The same turns and mirrors carry the whole set onto itself and the rows of a family onto each other. Which other rows belong to the same family as each row named below? List them in the order they appear above.
These 20 rows form 4 families of 5 rows each.
Q864: [  7.3 -37.0 -33.1  -0.1  -4.7 -29.7  21.2  16.0  -3.1 -11.6 -17.2]
Q678: [ 10.8  42.3  31.3  20.5  -2.0  22.7 -10.5  11.5   1.4   4.4  -7.4]
Q232: [-19.5 -19.7 -10.8   6.9  43.6 -17.8   6.9 -20.3  -9.6 -21.3  22.2]
Q276: [ 31.3   5.5  -4.6   6.7 -29.8  -8.8   7.3  32.1   5.4   5.4 -34.3]
Q300: [ 35.2  28.9  27.1  -1.2 -11.0  28.8 -16.8   1.3   7.7  -4.1 -15.8]
Q504: [ 35.8  29.0  24.5   3.8 -20.8  25.0   2.2   0.7   8.5  19.7  -9.2]
Q396: [ 13.6   9.2  24.5  -8.5  13.6  39.3  -4.4 -37.2   3.2  -0.9  19.0]
Q497: [ -3.2 -39.4 -19.6 -12.3  28.7  -5.8   6.3 -24.6  -6.0 -30.9  13.6]
Q754: [ -8.5  20.4  23.9   6.4  36.0  21.2 -15.9 -25.1  -2.5 -14.3  18.2]
Q933: [ 13.7   1.6  18.1 -12.7  25.5  31.0 -17.1 -33.7   0.5 -26.3  12.8]
Q257: [ -7.7 -31.2 -11.8 -12.5  28.1   6.2  12.8 -39.8  -3.7  -8.9  22.3]
Q683: [ 31.8  31.7  26.2  19.6 -26.3  13.2 -11.2  15.9   3.6   3.1  -5.5]
Q567: [ -5.8 -21.1 -25.8  21.3   9.2 -40.9  26.3  21.7  -8.8  -5.6  -0.3]
Q355: [ 12.8  15.4   1.0  30.0 -19.6 -16.0  14.4  40.9  -2.5   9.1 -19.1]
Q186: [-11.5 -34.1 -32.3   4.7   6.5 -43.4  11.1  -1.0  -1.9  -8.7  -0.5]
Q306: [  3.9  15.9  29.5   4.6   7.7  36.9 -22.9 -22.5  -1.0 -16.7  19.6]
Q791: [ 23.0  -0.1 -10.8  19.8 -28.3 -35.9   9.3  29.8   1.8   8.5 -17.4]
Q139: [ -0.1 -37.9 -33.5  -2.5   0.8 -28.7  32.2  -3.2  -1.2   7.8  -2.9]
Q642: [-23.7 -24.2  -6.2  -3.9  28.6   1.3  -8.8 -33.7  -4.9 -23.3  22.6]
Q609: [ 27.8  -1.6 -10.9   7.5 -29.6 -16.7  24.5  21.2   4.7  24.9 -22.4]

Which other rows belong to the same family as Q791? Q683, Q186, Q306, Q642
Which other rows belong to the same family as Q232? Q678, Q754, Q567, Q355

The same turns and mirrors carry the whole set onto itself and the rows of a family onto each other. Which other rows belong to the same family as each row named below? List them in the order they appear above.
These 18 rows form 3 families of 6 rows each.
Q263: [ 37.2   6.0  -3.2  63.0  19.9   1.1   0.8  10.7  23.0 -28.8  -5.8 -25.3
  27.2 -11.9  32.1 -39.0  16.5 -28.6 -19.8 -42.8 -31.4  11.4 -25.6  -1.0]
Q847: [ 24.5  -7.4  -0.8 -10.2  18.3  -0.9  -6.3  32.0   3.4 -21.7   3.3 -22.1
  -3.4   8.1  -6.4   8.0  31.2  -7.2 -24.7   2.4 -62.6 -55.2  -6.6  49.4]
Q836: [ -1.4  -4.8  -7.1   2.5  43.2 -18.5  16.0   9.5   5.7 -77.5 -27.0   0.7
 -22.2  16.3  47.5  17.7  17.6 -22.6  20.0  18.1 -61.3 -15.3 -24.1  45.1]
Q201: [ 65.3  11.6  14.8   4.1   8.5  24.6 -16.0  12.0  46.7 -45.6 -41.7   9.5
 -18.6  42.4  29.4  -6.6  -5.8 -15.2 -69.7   9.9 -77.7  18.7 -14.5  23.6]
Q457: [ 29.0  59.4  34.1  25.4  21.8  -4.0  13.9  23.1  25.7 -70.0  33.7   3.3
   9.1   9.0   3.5  -6.7  29.5 -35.2  15.1 -26.6 -46.0  20.9   0.8  -6.4]
Q340: [ 29.0  60.5  18.2  22.8  18.3 -15.6   7.4  25.2  24.1 -67.5  35.6  15.8
  10.0  19.9  -1.7 -11.2  24.3 -33.6  14.4 -25.7 -51.3  20.3  -7.7  -5.8]
Q878: [ 68.4  -2.0   6.0   5.9  13.1  19.8 -24.0  19.4  47.0 -32.5 -47.9  -1.4
 -15.1  39.8  30.9 -12.7  -3.9 -16.7 -63.7  12.8 -74.0  17.0 -18.4  22.0]
Q162: [  5.6   4.6  -6.0  -0.2  42.2 -13.9  17.7   3.4  17.6 -79.4 -19.2   0.8
 -28.4  26.4  37.6  13.9   7.8 -10.6  30.6  29.9 -46.2  -7.6 -24.2  34.8]
Q369: [ 13.5  -4.8   0.1 -16.7  18.5  -4.7 -12.9  24.1  -6.8 -29.5   5.7 -21.3
  -7.2   9.2   0.5   9.5  36.8   3.3 -20.2   5.8 -50.5 -48.6  -5.0  46.9]
Q840: [ 26.1  34.3  51.5  54.6  22.7  21.0 -44.8  -2.7   8.6 -59.6 -16.1  23.0
 -29.5  56.5  54.7   4.4   6.9  -2.7 -16.0  -7.3 -43.0  12.5   6.1  15.5]
Q409: [ 35.9  41.1  50.8  40.1  16.6   5.8 -49.3   0.1  18.1 -44.1 -21.7  25.5
 -37.6  46.7  59.9  -1.7  16.7   6.8 -30.1  -5.7 -40.1  11.8   2.6  16.7]
Q241: [  1.2   3.2  -1.8  -2.2  46.9 -24.5  16.7   7.0  10.1 -73.3 -18.7   5.8
 -30.7  24.9  39.4  22.0  12.3 -25.0  26.9  24.6 -58.5  -6.9 -17.4  32.2]
Q62: [ 43.9   1.9   4.8  59.9   9.4   8.3  -4.9   8.6  16.0 -19.4  -1.7 -34.1
  22.2 -11.1  23.5 -47.1  18.7 -30.0 -23.6 -36.8 -32.8   7.6 -20.9   9.0]
Q737: [ 48.6  -7.2   0.6  60.2  20.5   0.9  -0.4  11.2  12.1 -23.1  -6.8 -35.2
  11.6  -9.7  25.9 -44.4  26.9 -30.9 -29.3 -37.2 -30.5  16.9  -9.1   6.6]
Q56: [ 28.6  44.5  47.0  48.0  23.3   9.3 -43.6  -6.5  12.8 -57.9 -27.2  21.4
 -38.0  49.2  56.6  -5.8  12.9   0.5 -16.9   0.5 -43.1  19.1   6.5  16.4]
Q395: [ 25.1  -1.9   9.5 -15.4  20.1  -2.8 -12.3  23.5  -1.4 -24.1  -3.6 -17.0
  -3.1  -8.8  -6.6  -0.7  28.9  -9.9 -23.0  -3.8 -63.6 -51.7  -0.9  55.2]
Q48: [ 33.0  55.9  23.4  17.5  17.0  -5.9  20.4  20.2  29.4 -69.0  27.3  -4.0
  11.6   9.1  -5.8 -10.2  26.4 -39.8   0.9 -31.9 -37.1  29.1   0.5  -2.4]
Q719: [ 64.3   4.3  11.7   9.6   3.4  17.4 -15.2  21.5  55.9 -23.3 -53.0  -3.5
 -17.1  31.1  32.6   2.8   3.8 -16.7 -58.2  11.2 -79.8  14.4 -13.0  18.9]

Which other rows belong to the same family as Q62? Q847, Q457, Q878, Q241, Q56
Which other rows belong to the same family as Q369? Q263, Q836, Q201, Q409, Q48
Which other rows belong to the same family as Q340? Q162, Q840, Q737, Q395, Q719

